(in the rows, 128 means zero)
Each named turn below is shown by a few rows before and after it. Which turns, in which order, take the first row of each later pair to the second? The first pair is answered.
Q:
[156 132 119 122 101 165 135 121 120 118 120 132 124 129 129 107 114 122
  96 122 117 127 120 132 145 105 145 106 124 135 125 111 147 130 125 126
 123 132 129 125 136 137 134 130  91 145 113] -> [156 128 116 121 114 164 130 129 131 140 133 131 126 140 119 108 123 126
  97 114 118 112 116 121 158 111 136 109 131 139 120  99 146 121 148 120
 140 129 143 125 140 145 122 133 109 136 129]
[130 178 113 120 206  80  75 217 126 116 160 111 139 131 113 149 128 119
 154 140  84 108  76 141 186  85 174 154 117 154 163 158 145 136 153 113
  93 166 171 125 193 116 132  79 127 108 129] -> [100 162 123 123 218  91  61 210 117 127 153 127 144 144 110 158 144 129
 169 113 103 102  73 124 152  97 157 172 140 161 164 171 147 123 129  94
 100 165 178 103 175 122 106  65 124 119 147]
[122 137 139 122 135 114 126 152 129  95 105 149 122 113 113 146 124 141
 148 141 140 153 131 148 117 134 144 141 145 113 111 142 118 138 117 124
 122 116 124 131 156 124 125 141 127 138 128] -> [133 145 134 121 137 108 128 157 141 100 115 143 118 113 108 142 123 139
 141 146 133 147 130 150 136 134 146 136 137 112 107 132 117 140 139 129
 127 114 131 140 164 126 128 149 139 129 129]
G:
[133 111 119 142 105 127 136 103 123 115 130  99 116 117 153 109 113 107
 140 148 114 125 152 148 128 122 109 118 104 119 143 111 107 140 152 145
 119 139 122 131 120 122 136 129 158 104 114] -> [122 108 115 142 101 135 133  97 116 114 125 104 113 118 154 110 107 105
 137 141 116 123 149 147 123 118 107 119 108 125 150 113 108 130 147 145
 118 144 120 125 117 118 130 126 152 109 114]
[132 131 130 120 112 111 124 136 129 123 124 129 106 118 134 108 169 155
 172 126 141 160 154 144 132 165  85 119 122 101 129 117 154 148 133 110
 128 124 101 125  96 130 144 127 169 119 146] -> [ 95 129 122 133 123 117 113 133 111 109 114 141  95 122 144 122 155 157
 180 112 142 156 144 140 123 151  85 129 125 121 144 138 137 135 121 105
 123 143 102 117  93 116 124 123 169 119 134]
[109 186 159 176 193 115 121 190 107  97  61 116 111 152 117 167  99 153
 147  83 128 127 124 113 117 121 205 174  98 176 138 146 101  92 147 141
 136 145 141 132 154 124  73 183 130 154 122] -> [148 158 132 130 104 193 145 142 136 138  56 136 128 152  96 111 114 135
  77  61 132 103 118 106 106 118 192 130 130 183 132  95 153  57 123 153
 132 122 123  91 111 149  86 168  76 186 161]
[169 199  81  87  95 124 127 133 120 120 114 100 153  93 103 165 105 133
 116 119 139 115 136 114 103 123 163 139  68  81 168  99 125 127 115 178
 162 100  62 147 135  93 139 114 118 110 142] -> [142 204  83 102 113 114 117 140 105 105 109 102 144  95 111 179  95 137
 132 116 140 119 131 113 100 116 164 151  60  94 177 117 107 126 112 175
 160 115  66 150 142  80 125 113 127 106 128]
A:
[151 142 144 155  87 131 178  94 162 106 154 122 125 129 146 110 184 114
 163 175  79 132 123 151 112 150 138  67 135  80 105 104 138 148 165 142
 128 110  72 112 108 134 118 175 109 122 132] -> [129 137 161 164 122 146 162 101 139 107 141 144 151 143 131 132 203 130
 174 143 111 125 110 130  64 157 143  95 166  87  97 130 137 126 124 112
 138 105  90  87 101 148  76 161  85 150 151]
[117  99 123 115 150  92 110  65 169 152 160 124 113 138 120 103 126 122
 119 128 103 104  93 119 160 119  63 113 158 135 163 151 138 163 152 126
 119 154 100 138  87 131 137 166 208  36 103] -> [114  96 148 117 185  97  98  76 164 169 157 133 143 152 101 118 155 138
 131 107 136  98  91  99 123 139  62 141 187 128 141 166 144 152 127  95
 136 135 123 121  83 155 104 157 198  57 134]
[ 99 107 137 110  90 123 134 121 151 157 123 127 102 124 149 108 145 133
 140 140 107 138 160 127 132 147  70 115 141 104 139 115 119 142 141 159
 159 139 107 127  91 127 152 104 168 106 123] -> [ 86 105 152 115 113 132 120 126 139 161 117 140 123 135 136 122 163 145
 149 119 132 133 154 113  99 156  72 138 164 107 128 131 119 127 113 134
 169 130 122 112  86 140 124  94 151 127 142]
Now pairs of rows:
(two turns a pair)
[134 138 104 139 147 106 108 131 145 159 163 119 129 135 121 128 111 113
  99 125 103 103 107 123 194 113 110 139 119 133 153 104 110 114 181 147
 149 142 139 128 134 129 110 135 151  92 158] -> [ 97 117  98 136 115 115 109 104 129 139 143 129 109 128 150 120  96 107
 107 121  97 122 112 131 175 102  91 130 119 142 177 119 111 113 152 160
 124 165 109 115 106 107 120 121 145  92 136]
Q, A
[134 143 135 134 185 125 106 149 114 121 155 114 157 148 104 173 158 144
 143 138 161 108 123 138 138 140 140 149 138 142  90 132 106 103 145 120
 156 147 174 145 135 138 113 154 123 118 119] -> [122 139 116 132 135 125 123 123  97  76 136 112 124 123 141 156 118 130
 136 160 133 137 128 169 150 109 145 119 108 149 122 138 102 117 133 156
 116 174 130 151 127 103 152 155 109 111  68]
Q, A
[119 145 104 150 150 146 124 144 121 133 139 135 126 138 118 149 106 130
 108 101 104  93 102 116 153 115 134 143 133 163 136 121 101 103 167 120
 144 136 173 127 152 123  95 127 144 121 123] -> [ 90 126 122 147 149 153 116 133 109 134 125 150 131 141 124 151 121 138
 124  86 125 103 110 108 115 127 116 155 155 160 136 137 108  98 129 107
 139 139 164 106 127 124  86 111 134 135 133]
A, Q
[ 88 125 102 132 129  84 109 122 155 133 142 125  98 141 147 115 131 111
 141 117 103 114 132 127 172 134  92 137 112 137 169 132 105 167 151 151
 134 143 148 142 137 101 135 135 159  94 124] -> [110 112 109 110 115 109 113 114 175 170 147 133 125 152 124  96 164 112
 121 102 122 103 134 112 155 155  77 136 141 127 151 111 133 153 141 139
 149 117 157 120 118 130 129 122 141 114 168]
G, A
[165 150 125 137 154 134 106 154 106 178 136 140 130 144  97 129 129 114
 132 134 132 116 143 110 144 120 166 150 157 118 116  95 105 130 131 116
 174 108 165 106 142 146 110 120 154 141 165] -> [151 142 115 133 140 156 104 141 102 179 130 150 127 148  98 123 122 111
 122 119 134 110 136 106 136 110 162 146 165 132 126  95 107 117 119 116
 167 116 164  90 132 145  99 113 142 148 168]
G, G
[131 147 143 125 127 160 149 118 117 131  90 151 134 127 107 129 140 123
 108 137 152 135 126 136  87 130 135 113 142 107 102 130 146 110  97 111
 136 116 124 127 105 138  95 115  94 160 138] -> [153 164 136 127 122 124 160 128 129 114 101 124 110 108 124 126 118 115
 113 177 121 152 136 161 130 125 142  94 105  92 107 122 136 144 135 137
 124 124 109 163 125 120 135 132 120 129 104]
A, G
[187 166 133 120 166  89 141 149 131 121 150 108 143 128 120 129 109 130
 132 151 121 124 121 137 160 123 165 131 112 113 102 117 120 146 169 118
 123 105 160 156 189 142 136 148 129 119 126] -> [116 156 105 135 152 126 127 124  95  96 130 139 119 135 136 140  74 129
 126 114 116 111  95 129 145  78 161 135 116 169 144 145  99 104 141 117
 111 147 159 128 175 112  96 135 116 127 106]
G, Q
[ 82 112 132 151 148  83 104 132 116  90 121 109  92 148 158 145 111 120
 172 148 117 161 135 141 138 140 107 136 118 122 136 131 117 160 135 122
 121 162  93 151 136 108 144 123 171  89  93] -> [ 96 109 158 145 166  79 102 141 123 106 119 108 113 151 146 149 141 128
 185 145 140 165 143 130 115 164 101 149 136 101 113 135 130 167 119 105
 131 141  98 144 128 128 138 117 164 102 114]
A, Q
[129 144 100 138 130 139 140 169 150 131 124 143 139 123 141 140 128 141
 118 115 120 101 103 142 111 123 157 128 147 157 110 138 120 121 119  83
 115 115 153 104 148 136 114 114 133 140 141] -> [132 148  92 138 114 142 146 162 146 122 119 141 132 116 150 133 116 136
 109 121 109 105  99 151 119 112 163 118 139 161 119 137 120 122 123  93
 107 122 142 105 147 127 124 116 130 138 126]
G, A
[114 119  81  93 118 172 141 136 154 156 169 125 132 156 107 102 101  96
 117  99  79 132 111 104 194  86 149 135 104 167 141  73 139 110 173 131
 174 110 152 134 159 119 149 149 125 127 126] -> [ 57  99 113 109 165 164 111 144 130 160 155 146 144 174 111 131 130 115
 164  66 119 137 114  78 136 108 126 181 138 169 135 112 127 104 132  97
 185 116 165 112 141 123 103 126 132 142 146]
G, Q
[ 71  82  91 144 169 199 124 164  66  90 128 144 122 155 191 152 108 123
 157 143 107 155 102 114 136  98  88 140  92 112 157 199 106 150  67  60
 108 188 162 113 137  56 108 108 149 187 140] -> [160  66  78  90  87 252 163 131 121 141 138 141 150 147 159  88 137 102
  88 152 110 140 114 119 143 120  83  89 113  82 126 129 170 143  65  79
 107 140 142  96 108  97 151 103 104 210 186]
G, A
[109 104 136 144 121 134 141 106 102 132 119 165 146 141 178 121 129 154
 174 123 138 142 157 119  99 156  92 166 131 117 101 148 141 127  56 128
 128 121  98  91  89 137 153 106 101 132 124] -> [120 128 110 155 114 118 150 114  96  97 121 148 121 125 194 122  85 143
 166 151 102 149 148 145 144 124 119 148  88 126 120 149 120 138  86 155
 111 143  91 124 118 112 176 124 108 110  81]
Q, G
[ 58 144 139 168 188  76  92 153  83 109 136 143  77 125 139 194 116 150
 181  97 123 108 111  88 140 111 116 202 130 163 160 174  78 130 164 100
 136 153 128 133 139  97  80 139 177  82 106] -> [211 145 160 110 138  73 141 159 168 174 173  99 123 109  97 135 175 138
 132 149 125 114 152 104 177 174 117 153 133  79  94  88 147 172 205 119
 154  69 115 160 137 156 164 153 164  88 161]
G, G
[ 82 145 182 146 153  91 101 133  99  95  92 126  96  97 131 157 105 132
 173 129 145 142 148 152  93 109 166 157 133 125 124 181  99 111  83 101
 103 152 125 131 175  92 128 126 123 124 113] -> [106 156 165 141 177  79  97 154 143 148 135 110  94 115 100 156 120 127
 157 127 130 100 142 137 159 122 155 154 130 129 113 138  97 104 168 100
 145 140 165 147 198 112 117 145 178  86 148]
Q, Q
[138 139  95 142 151 119 123 137 119 107 100 147  98 151 118 123 122 132
 121 112 137 123 122 132 109 120 150 142 136 111 120 145 113 108 135 150
 142 137 139 128 114 120 105 172 111 152  89] -> [165 146 105 136 155 108 130 147 133 118 106 134 104 147 114 116 132 132
 122 128 137 127 133 137 118 134 152 138 130  90 107 133 119 123 150 153
 144 124 140 138 120 130 121 178 114 148  95]
G, G
[113 148 103 151 159 144 106 151 111 103 130 142 139 134 111 163  95 127
 124 113 123 112  99 107 123  73 178 139 113 186 133 142 103 101 139 120
 113 167 147 155 164 111  86 139 120 137 113] -> [180 135  96 112  97 180 135 128 151 144 141 136 159 129  85 117 119 114
  77 121 124 104 108 109 129  91 171 101 127 163 110  87 148 101 144 134
 117 129 134 143 143 139 121 136  93 152 146]
G, A
[124 163 155 122 156 117 111 100 106  97 137 129 124 121 170 142 140 133
 145 140 109 195 157 147 106 160  86 135 117  86 174 143 135 154 126 162
 116 162 125 149 143 130 137 143 156 144 110] -> [158 154 150  98 117 146 127  83 128 122 139 131 137 118 153 114 155 126
 112 140 112 186 162 146 108 167  80 111 129  77 165 111 164 147 123 168
 115 141 116 138 128 147 154 139 133 156 131]
G, G
[138 182  72 171 125 131 119 109 166 109 153  97 122 148  76 102  95 115
  69 142 120  94 115 151 166 134 161  58 114 138  94 103  96 142 145 136
  67 105 158 140 139 135 132 181 136 127 121] -> [ 77 169  81 190 170 128  89 116 151 125 151 116 122 171  75 130 112 126
 101 105 140  78 103 120 141 143 138  98 140 160 102 129  79 119 137 105
  88 119 186 119 131 138  80 167 160 125 142]
G, Q
[104 129 120 150  87 108 104 119 150 148 126 130 126 153 167 107 124 108
 117  96 123 100 129 130 174 126 119 167 133 156 168  93 146 143 168 117
 177 144 125 177 161  93 128 103 174  98 131] -> [ 78 127 124 158  99 123  93 117 129 138 112 146 135 160 163 123 123 116
 123  74 138  97 117 122 144 117 126 183 146 169 170 115 138 125 139 102
 175 151 134 159 156  95  99  95 155 117 131]
A, A
[162 136 121 125 120 105 158 127 113  44 143 141 115 130 142 115 130 151
  82 148  77 164 116 169 173 102 111  60  71  97 118 123 139 155 126 144
 118 135 130 183 173 117 141 158 133 178 138] -> [125 134 105 136 149 110 138 136 121  76 163 150 104 159 123 127 136 154
  81 113  74 123  98 141 199 101  91  76  83 131 132 111 123 125 168 129
 151 148 169 174 179 122  94 160 176 156 161]
G, Q
[141 107 138 106  87 128 136 103 126 112 130 167 138 101 170 127 140 153
 173 144 134 211 149 145  47 164  95  98 142 117  85 123 134 136  86 117
 115  99 122 126  99 144 140  81 104 131 139] -> [174 124 118 104 107 112 140 125 171 162 176 144 134 117 142 122 149 148
 155 148 113 171 144 135 121 177  88  90 133 119  73  76 131 131 178 121
 152  88 159 152 125 164 137 106 162  92 164]
Q, Q
[ 97 184 146 127 165 125 125 145  82 158 103 173 163 137 105 117 184 131
 134 131 138 115 122  93  97 150  91 165 140 105  73 159 144 103 130 119
 151 125 129  76 116 115 126 139  90 116 182] -> [157 214 127 124 135 104 153 155  93 127 110 141 146 110 115 100 144 116
 110 183  96 130 127 131 152 128 127 126  90  90  75 142 140 134 167 158
 129 124 108 120 150  99 185 166  86  98 138]
Q, Q
[184 136 148 111 109 127 154 142 135 115 129  94 139 106 126 116 141 119
 112 155 136 151 139 142 130 135 146 118 119  95 106 111 147 137 120 144
 106  90 132 154 155 144 170 136 101 143 133] -> [139 144 152 137 147  89 136 159 117  96 130  90 118 110 146 145 127 126
 149 158 128 157 137 140 142 131 142 140 103 108 121 138 114 147 140 143
 108 113 142 171 170 123 157 143 140 118 107]
G, A
[107  93  94 101 109 183 104 101 130 119 124 179 149 170 151 114 120  91
 102  60 129 116  87 117 132  99 128  67 132 172 171 133 135 109 154 152
 132 137 160 106  62 176 150 106 126 150 142] -> [125 114 140 119 181 155  89 141 115 110 120 175 189 172 132 148 149 115
 138  65 166 128  86 108  91 125 155 108 147 143 134 168 127 126 129 118
 147 113 184 117  86 199 127 107 110 172 158]
G, A
[104 113 145 118  95 102 137 111 140 111 125 116  91 121 161 113 129 118
 142 148 106 149 157 150 130 137  97 123 118 114 130 121 115 153 126 154
 117 136  87 119 104 102 166 118 147 106 108] -> [125 114 171 116 117  95 135 125 141 118 122 117 120 120 147 120 156 128
 154 149 131 158 163 143 103 159 105 139 133  91 103 127 125 162 105 135
 125 112  95 117 106 124 163 116 128 126 127]
A, Q
[193 148 124 102 146  93 151 131 183 197 181 116 132 112 100 112 129 124
 100 147 111  85 137 133 215 118 142 108 106 140 119  86 119 146 179 148
 146 114 143 173 170 139 158 142 171  79 134] -> [126 110 167 107 192 102 115 128 162 223 163 149 158 141  92 136 184 149
 144  93 168  85 141  90 131 156 102 162 166 141 109 120 121 124 119  98
 168 107 160 126 128 157  99 107 170 107 181]
Q, G
[211 134 106 102  90 164 163 139 174 144 135  93 164  96  93 101  97 129
  50 177 139 114 104 114 161 142 134  95 139  95 112  50 151 131 139 135
 134 104 100 152 140 191 159 136  86 165 199] -> [ 68 121  75 143 110 195 125 116  98  90  99 144 122 114 128 141  45 137
  74 115 137 101  62  94 122  79 129 128 148 182 180 120 101  74  89 119
 117 181 108 111 122 139  82 115  83 172 158]
G, G
[168 144 151 128  92 160  95 135 161 126 138 111  99 121 127 107 108 118
  20 104 137  64 131 119 164 107 210 126  75 123 137 165 162  91 152 149
 105 110 155  98 138 101 168 172  68 177 126] -> [160 154 176 145 162 106  72 177 171 145 160  95 103 133 119 138 131 133
  63 110 145  61 139 104 179 137 201 159  75 109 122 175 140 110 192 128
 136 104 186 122 160 108 149 180 123 153 140]
Q, G
[184 133 171 116 141 130 163 173 137 106 112 106 145 145  97 129 139 121
 103 146 136 150  97 158 176 127 148 137 126 109 114 117 129 143 129  87
 120 120 171 147 165 171 129 139  82 132  76] -> [122 121 168 133 170 140 136 168 118 111 107 129 137 166  99 149 138 129
 119 107 148 133  81 134 160 122 130 161 146 143 132 137 112 114 122  66
 134 142 192 127 155 164  77 128 100 128  86]
Q, G
[170 134 132 137 106 164 173 115 113 112 107 134 192 106 106 149  99 131
  96 132 164 157 101 132  87 125 178 118 137 145 123 146 146 116  51 142
 145 113 127 138 174 147 144  98  31 181 134] -> [195 153 123 139 126 159 175 136 131 132 128 123 197 114  84 154 101 132
  85 134 156 134  92 126 119 126 191 117 132 145 113 131 142 111  93 138
 165 103 151 153 200 162 138 112  49 170 147]
Q, A
[125 125 136 125 152 144 113 146 139 151 164 139 148 172 114 147 147 128
 138 126 143 101 106 146 128  96 166 161 148 151 146 148 140  97 166 135
 148 135 166 143 170 138  74 138 118 117 144] -> [148 126 128 120 134 129 125 145 155 156 175 123 135 165 122 134 141 119
 132 145 124 103 115 159 161  98 161 141 128 140 147 129 142 114 196 154
 148 134 155 162 176 133 103 149 136  98 135]
A, A
[167 179  95 126  87  98 199 148 150  66 117  96 104 156  90 100 136 117
 156 146 114  99 180 179 131 140 123 119 131 113 126 139 153 111  68 172
  92 106 165 148 124  93 182 141  89 154  87] -> [ 98 182  85 155 149  82 166 167 142  83 134 105  86 188  83 139 132 125
 184 113 109  66 158 149 155 135 104 156 136 156 148 156 116  83 110 149
 126 134 212 145 142  85 123 145 149 126  93]
Q, G
[110 136 119 139 118 112 110 117 104 114 132 139 109 131 140 134 122 113
 177 144 114 136 135 159 113 131 117 136 111 118 115 141 128 103 115 132
 143 159  88 122 125 128 122 121 148 119 116] -> [124 132 127 134 126 103 110 122 122 135 142 133 116 136 130 130 139 114
 180 149 120 130 145 155 120 150 110 137 116 105 103 128 137 112 129 128
 155 145  93 127 124 139 126 122 161 111 133]
A, Q
[144 148 107 147 130  84 134 139 121  94  99 115  89  90 148 145 122 148
 134 140 131 110 149 115 131 128 129 114 115 126  76 107 114  95 125 121
 107 111 110 112 144 116 119 124 145 142 133] -> [130 140 104 148 126 102 130 131 114  98  92 126  90  95 147 144 124 150
 130 124 138 104 144 106 117 123 126 118 129 136  79 110 116  79 111 115
 105 113 110  98 135 116 105 116 138 150 140]
A, G
[169 173 149 150 167 125 133 106 106 152 168 137 141 167 126 125 144 170
 112 139 170  64 142 166 110 155 154 162 127 120 104 163 123 117 203 114
 105 104  88 142 133 174 109 113  99 123 153] -> [147 181 122 158 149 138 135  94  86 119 157 142 120 158 139 124 105 164
  97 137 148  64 127 179 124 117 166 152 109 149 131 175 108 105 199 128
  86 132  77 143 139 151 109 118  89 122 118]
A, Q
[127 106 148 123  14 206 146  82 108 127 106 105 142 153 194  69 165 120
 100 159  91 118 161  95  73  74  58  92 154  97 162 163 142 149  86 177
  88 173  60  75  66 141 153  98  85 226 131] -> [144 167 153 170 107  93 134 157 114  98 146  51 108 145 209 119 130 125
 150 220  44 128 165 121 171  70  88 111  80  83 160 174  79 204 201 190
 104 192  93 166 154 116 172 150 182 151  76]
Q, G
[127 138 114 114 119 139 143 114 104  95 109 148 116 120 145 126  89 125
 127 145 136 141 125 132 100 114 156 121 119 134 145 155 115 134  92 159
  85 145 103 114 122  99 121 116 102 136 100] -> [187 143 110  95 123 131 153 131 161 158 151 127 129 132 110 107 122 122
 104 155 131 108 134 124 150 147 146 109 123 114 115  98 138 137 160 159
 124 109 131 131 135 134 134 131 137 114 145]
G, Q
[114  99 151 144 152  86 115 130 141 172 117 108 105 145 145 124 163 133
 163 104 133 139 152  99 135 164  79 150 123 125 103 126 118 136 159 114
 150 121 117 123 120 107 144 123 203  93 149] -> [130  86 139 122 108 122 126 108 155 192 115 117 114 144 136  97 166 125
 131  93 135 128 149  97 131 161  74 131 138 127 103 101 144 117 148 119
 148 110 108 102 100 118 149 116 176 106 168]
G, G
[ 98 129 118 108 138 114 102 132 152 135 148 114 117 163 119 118 130 145
 135 118 149 125  83 107 116 137  85 124 176 147 106 116 122 113 128 134
 137 162 128 119  87 106 103 136 141  84 121] -> [113 121 129  99 117 121 111 120 145 121 133 118 128 150 127 107 134 145
 134 125 159 144  91 116  86 139  91 118 179 132 101 123 138 122  89 136
 118 152 107 113  72 107 124 126 109 104 117]
G, Q
[ 56 130 128 163 172  79  90 147 107 109 133 137 116 146 167 161 115 125
 171 137 122 145 126 131 142 124 105 158 119 146 158 172  85 140 146 106
 129 142 150 142 143  88 108 124 175  90 107] -> [123  95  91  98  52 162 131  87 165 169 141 144 129 142 141  82 134  98
  81 128 114 118 132 132 158 129  81  92 143 139 151  87 154 115 143 132
 124 107 119 106  92 119 151 111 133 107 155]
G, A
[172 133 165 107 108 136 158 175 152 140 132 135 126 121  83 119 148 123
 134 155 134 121 160 115  75 160 129  99 174 110 100  94 110 160 126  73
 118 129 100 154  81 166 142 143 168 121 103] -> [113 140 153 134 124 116 144 176 118 100 121 140  93 119 112 145 108 123
 159 153 113 131 147 122  85 129 130 112 148 141 138 128  73 160 131  81
 107 173  97 165  90 128 130 147 192 102  60]
G, A
[ 82 102 149 135 158 130 110 130 111 145 109 140 149 149 131 127 157 134
 171  96 155 126 139  89  75 155  87 158 164 137 139 154 144 110  95  77
 126 136 134 115  90 132  90 104 137 138 155] -> [ 78 103 110 129  95 160 130  98  97 111  91 146 122 130 150 104 108 116
 133 102 124 130 126 113  91 109 101 120 141 162 173 149 148  97  81 111
  92 160 104 110  83 101 113 104 105 142 114]
G, A
[139 124 161 101 197  80 140 100 132 132 147  85 163 123 145 112 138 155
 178 101 189 142 112  71 117 137 146 143 149 120 140 146 112 147 123 166
 169 135 144 133 115 147 132 110 147 117 127] -> [125 114 148  93 157 114 146  70 115 112 127 102 157 115 155  99 119 146
 159  91 190 148 103  77  91 114 149 128 153 136 155 154 120 130  81 176
 146 146 121 112  94 135 134  99 107 137 113]
Q, G
[136 152 124  72 145 120 122 170 137  86 102 106 149 138 115 191 118  99
 126 130 145 137 112 136 103 136 172 136 163  96 113 101 120 133  74 135
 128 128 111 137 138 164 143 125 123 182 131] -> [131 152 107  70 118 130 130 158 133  71  99 107 132 133 127 180  98  89
 113 133 129 138 108 145 117 117 175 120 148 108 130  96 118 130  75 152
 114 141  98 136 137 150 153 126 120 178 112]
A, G
[133 121 129 118  69 140 167 121 145 161 118 108 128 135 159 116 149  98
  95 106 137  74 166 160 122 120 103 100 134 122 149 125 147 145 105 150
 148 123 111 147 106 139 141 127 132 112 146] -> [ 79 126 127 143  98 128 147 127 113 134 108 119 109 143 176 143 127 105
 120  92 135  77 153 153 112 102 102 121 128 148 172 162 116 137  95 139
 144 154 121 149 112 115 113 125 144 105 121]
G, G
[153 112 140 100 146 130 131  67 102 146 118 165 169 152 113 183 137 141
 173 118 131 127 112 168 136 118 130 171 116 105 101 106 113  81  98 104
 143 105 147 162 149 159  89 142 110 116 106] -> [164 118 129 101 120 125 145  60  96 120 112 157 153 136 130 174 113 132
 165 141 110 143 118 187 152 102 140 153  92 101 114 104 113  97  99 127
 122 115 124 176 152 142 119 149 104 110  77]
Q, A
